Each named move below is a turn or a mirror, shown by a few rows before and after it. Which moves, in which order, take the first row of each later pair to the second? The first pair is answered.
W (before |-> after):
[  2  18 -14  -2   1   3   3 -16  17  20  -1  11  -5 -16   1   7 -11   3
  19  -8   6  -9   3   4   1  -7  -6 -12  13  -1] |-> [  3  13 -12   3   1  -4   4  -4   9  20  -1  19  -5 -19   3  18  -8   3
  18 -12   9  -9  -2  10  -2  -8  -4  -9   9   4]
[ 13   4 -11  -2  12  -3 -10 -24  11   1 -18 -11  17  -1 -29 -26   3 -20
   4 -18   9   4  10   3  13 -12  33   2  34   2] |-> [ 16  -9  -6   9  10 -19  -8   7  -7   1 -21   9  16  -9 -23   2   9 -20
   0 -28  18   5   1  16   5 -14  38  10  25  14]
[-11  -9 -10 -13  26  12  13   6   6  19   2  -3   0  25  16  -9   7  11
  -3  -4  15   0  -8 -10  12   1 -18  14   0  -2] |-> [-10 -12  -9  -9  26   8  14  15   0  19   1   2  -1  22  17   0   9  10
  -4  -8  18   0 -10  -6   9   1 -16  17  -2   0]
D (before |-> after):
[-16  16  19  10   7 -12  -7  -7   9  -4  -3 -14  11  -4   7 -20  13  12
  21 -19  14 -13  -4 -16   6   2   3   2  31   5] |-> [-11   4  -6   7  19   0   1 -10   9 -10 -13   1   2 -15   1 -19  11  -1
  14 -22  12 -20  -5 -14  16  -1  14  -1  32  13]
[ -9 -11  13 -15 -11 -30 -12   6  -7 -10  24  -8   2  28  12   3  15  11
 -18   0  14  29 -11 -15   7   5 -16  37 -23   6] |-> [  1 -32 -30 -20  11  -9   2   1  -5 -23   6  17 -14   8   0   5  11 -10
 -29  -3   9  16 -13 -13  25   1   2  31 -21  21]
[  4  -9 -37 -11  10   0   0   0   7  14 -14  32 -21  -6  -6  -1   1   1
   0 -12  -3  -7 -19 -10  11   7 -21  -1   0  14] |-> [ -6  11   6  -6 -11 -22 -14   4   6  27   3   7  -4  15   6  -3   5  23
  12  -8   1   5 -17 -12  -7  12 -40   5  -2  -1]
Y (before |-> after):
[  0 -21 -13   2   4  17   1   4 -13 -28  -9   9  -4  -4  -9  -1 -19  -9
 -25   8 -10   6  -4   9  11  10  14  14 -15  -2] |-> [ -8 -11 -21  -9   8  31   7 -16  11  -6   0   5   0   7  -5 -16 -18   8
 -14  13 -14  -3   0   0  15   7 -15  15  -9 -15]
[ -2  -2 -33 -18   3  26  -2 -21  27 -29  -3   2   0  18 -15 -42  -5  -1
 -21  10  -6  -9  -7  -8  20  14  28   6  -4  -5] |-> [  2  -7 -28 -11   0  19  -6 -10  14 -42  -8   3  -2  12 -17 -34  -5 -11
 -27   7  -4  -4  -9  -2  18  16  44   7  -8   1]
[ -7  -1  -9  -7  -7   4  19   4  -1   1   9   0   1   5  12   1  -7  10
  -2  15 -19   5  10 -12   0  10 -19   8 -17   1] |-> [ -3  -5  -5  -1  -9  -3  17  15 -15 -12   4   2  -1  -1  10   9  -7   0
  -9  12 -17   9   7  -6  -2  12  -4   7 -21   8]
Q (before |-> after):
[ -3  23  -4   2 -21  14  -5 -13  17  -2  20 -28   5  15  -7 -16  -9  15
   1  17 -13  -6  -4  -3  -3   7 -14   4 -10 -18] |-> [ 11  11 -37   6  -7  25   0 -14  15 -12   2  -5 -11 -12 -18  -7 -14  -9
  -4  11 -16 -17  -7   0  10   3  11 -13  -5  -2]
[  8   1   5  -8  -1  -2  -7   4   1 -11  11  -2  10 -29  -4  15  -5 -16
  -2  13   2   4 -14   7  -2 -15   7  -2  -9   2] |-> [  3   7  18  -8  -5  -7 -11   3   3  -8  17 -11  16 -20  -1  11  -2  -9
   1  14   3   8 -12   6  -5 -13   0   2  -8  -3]
[  0  -6   8  -1   8  -8   2  -4  -4   4   0  -1   6   0  -1  -5   9 -12
   5   1   5   0   1  -2  17 -13   5   0  16   9] |-> [ -9 -11   4  -8   6   0   9  -2  -6   4   8  -4   9  10   4  -5   4   0
  -1   7   3   2   2   0   9 -11 -11  15   4   4]
Pairs:
(two moves a pair)
[ -2 -10 -15  -8   6  -1   1 -11   7 -21 -12 -33   0  -5 -15   9 -24 -14
  -9   4 -28  13   9  -7  -4  15  32  -5  -9  -3] |-> [ -2 -25 -12   1   6 -18   9  26  -7  -5 -11  -6   1 -12  -3  43 -13  -4
  -7  -9 -16   9  -2   8 -15   8  20   8 -17   8] -> Y W
[  7  10 -14   2 -27  14 -12 -13  11  11  17 -12  -3 -10  -3   2 -13  24
  22   9  -2  26  26  -9 -38 -11   7 -12   0  15] |-> [ 15  -7 -31   5 -17  15  -3   2   1   6   6  11 -11 -25  -5  18 -12  15
  14   2   1  21  20  -2 -35 -14  18 -10  -3  28] -> D W
[ -9 -25   4  -8  14  -9  11  15 -10  -6   7   2   7  25   3  -5  21   4
 -13  -5  10   2  -7   2   1   4  -7  42  -1   2] |-> [ -6 -23   6  -6  12  -8   4   8 -15 -25   2  -9   6  24  -3 -12  17  -9
 -20  -2   6   8  -3  -1   5   9  11  36   0   4] -> W Y
[ -8 -22 -22 -11  -2  14  18  11 -11 -21   1  -1  -2  12  12  12  -2   3
  -9   7   5  -1   7  13  -6  12  -4  23 -20   7] |-> [-13  -7  -7 -15 -10  15  11  -4  -2 -16   9 -21   5  25  13  -3  -4  12
  -3  14   2   5  12   6  -9  15 -14  21 -17  -5] -> D W
[ -9   7  11  -3 -14   1  10  24 -31   1   9   0 -24  -9   1   5 -24  13
   3  14  -8  11 -13  37  -6   3 -10   9 -20  -8] |-> [  4  17  23  11 -14 -15  -4  21 -29   4  -1   2 -26 -22  -6   5 -17  -2
  16   4  -5   8 -13  32   3   1  13 -14  -3  -1] -> Q D
[-14  21  -1   3 -27  15  -8  13 -19 -14  18 -11  -3  -3  11  -3 -29  14
 -21  24  -6  21   4  -2 -21  11 -16  -9 -30 -14] |-> [  1  35  13  20 -30  -6 -26  13 -18 -11   5  -9  -4 -21   4   1 -22  -3
  -6  14  -3  19   2  -6 -12   8  11 -37 -11  -6] -> Q D
[  9   8  10  -7  -5   2 -18 -17  13 -25 -10 -17  -9  -2 -22 -27   1 -18
   0   6 -11  13  -3 -22   7  -3  23 -29   8  -3] |-> [ -3  -7  13 -13 -14   6  -9   3  -8 -42   3 -23  -6  12 -13 -17  -7  -6
 -22  16 -11  26  -3 -11 -12   4  10   1 -20  -6] -> Q Y
[-11 -18 -22  -7  -1  25  -3  -3   7 -17  -1  -4 -20   5   6  -5 -24   8
 -21  18 -10   6  10   8  -6  -4  -4   4 -24   5] |-> [  8  -6 -12  11  -2   5 -21  -4   9 -16 -18   2 -24 -17  -3  -1 -17 -14
  -5   7  -7   1   7   4   5  -8  29 -27  -3  16] -> D Q
[  0   5   3 -16 -18  -7  -6 -15 -15 -18  13 -20  -9  11  -2  14  -2 -13
   6  11  -5  21   0 -11  -8  20  16  18 -10 -29] |-> [  0   6 -23 -26  -7  12   3 -32   6  -3  11 -10 -15   5  -5   5  -6 -10
  12  13 -11   7   2 -17   1  15   2  11  -2 -32] -> Q Y
[ -1  14  21   0 -15  -6 -10  -3  16  24  -3  -6  10  -5  -4 -11   5   3
  21  -1   9 -22 -10 -27   7 -10  -5 -22  17 -13] |-> [  9  -5  -2   3  -4   0  -4   5   1   1 -19  12  -3 -25 -13   0   2 -21
   7  -6   7 -24 -15 -20  17 -10  24 -25  14   4] -> D Y
[ -1  33   4  -5 -44 -14 -15   6  -9  15  22 -42  10  -6   6   6  -7  -2
 -11  16 -14  16   1   4 -37   7 -38 -31 -35 -29] |-> [ 15  10 -36  -1 -31  -1  -6  16 -24 -10   1 -12 -10 -39  -4  24 -16 -32
 -26  12 -18   9  -4  15 -27   5  -6 -42 -43  -7] -> Y Q
[-8  6  2  3  0 -5 -8 -4 18  5 -4 -5  5  4  4 -8 16  4  6  1  1 -6  1 -7
  8  1 -9 -1 12 -8] |-> [-11   1  -5  -1   3   2  -3  -6  18   2  -2  -3   4   7   4  -9  15   5
   2   3   1  -8   1  -6   8   2 -14   6   8  -9] -> D Q
[ 10  -3 -33  -9  34 -12   7   7 -17   6   6  -5  -4  -2  23  18 -13   2
   8  21  11   1  10   6  10   3  -5   5 -21   4] |-> [ 19   9 -12   3  32 -32  -8   2 -13  11  -2 -10   0  -6  18  14  -3  -7
  22  11  16   0   8   0  19   1  15 -14   0   6] -> Q D
[ -5  12   3  -6   0  -9  11 -19   8  22  26 -21   1   4 -12 -20 -20  -2
  13  16   1  -4  -7 -12   6  -4   9   2   7 -19] |-> [  0 -14 -19   0   6  -9  24  15 -14  15  18  13 -10 -15  -8  15 -21  -8
   0   9   6  -9 -17   6  -1  -8  14  14 -11  -1] -> Q W
[  4   9 -11  -3   9  -9  25 -10  17  20   2  11  -3 -11  -2  17  -4  21
   6  -7  14 -14 -23   5  -1 -28   6   4  15  22] |-> [  2   7 -11  -5  11  -8  26 -12  19  20   3  10  -2  -7  -2  15  -3  23
   5  -7  13 -15 -22   5   0 -27   3   8  16  20] -> Q D
[  8   7  29  16 -12 -27 -13  14 -14  -8  -6 -10   6  -3   4   5  -4 -14
   5  -1   7  11  -2   2  -8   3  18  -4   6   6] |-> [ -5  -4 -13 -12  -4  19   9  -4  -6 -19   6 -13  -1   6   4  -9 -24  -4
 -16  20  -7  10   6   2 -12   7  -9  14 -17  -4] -> W Q
[-17   3  -2 -25  -3 -14 -26   2  22  31  15   8  -5  31  16 -12  24  -1
  24   4   4   8 -15  -6 -25  -6 -14 -22  13 -45] |-> [-12 -24 -38 -25   7  -3 -10  29   5  21   5  43 -20   7  17  17  19 -11
   8   1   5   2 -23  10 -28  -9  -8 -14  -5 -27] -> W Q
[-16 -13  21 -10   7 -24 -10 -18  18   5 -29   7  24 -10  17   8 -16  10
 -15   6 -22  -1  -1   2   2   2  -5  -4  35  -9] |-> [-14 -13  24  -8   6 -25 -13 -18  14  -4 -32   3  23 -12  14   8 -17   4
 -18   6 -23   2   1   3   3   4   4  -7  33  -8] -> Y W
[-10  18 -24  -9   6  27  -4 -20   8   2   6   9  -9 -18 -22 -12 -24   6
  -4  -8 -17 -10   1 -10   4  17  -4 -11   3   1] |-> [-10  21 -24  -8   1  25  -6 -15   3   2   7  11 -10 -22 -21  -7 -26   6
  -3  -7 -17  -8   1  -8  -1  16  -5 -13  -2   1] -> D Q
[  8  10 -11   5   2   0   5  22  16  40   9  29   1 -11  16  27  15  17
  21  -3  15 -14  -6   6 -10  -1 -34   3   3   2] |-> [ 12  18 -33  -5  10  23   6  -9  33  35   3  22  -6 -15   5   3   6   6
  21   4   5 -20   1  -5   4  -1 -27 -13  14  -2] -> W Q
[-10   7 -10   7 -11  -1  10  12  -2  14  -4  23  -2 -13  10  19  -5  -1
  10   7  -1   4 -12   9  -2   4 -11  -7  -8  -7] |-> [ -7  12   0  12 -12  -9   4  11  -1  17  -4  20   1 -13   8  17  -2  -2
  15   4   0   4 -12   6  -1   3  -5 -13  -2  -8] -> D Q
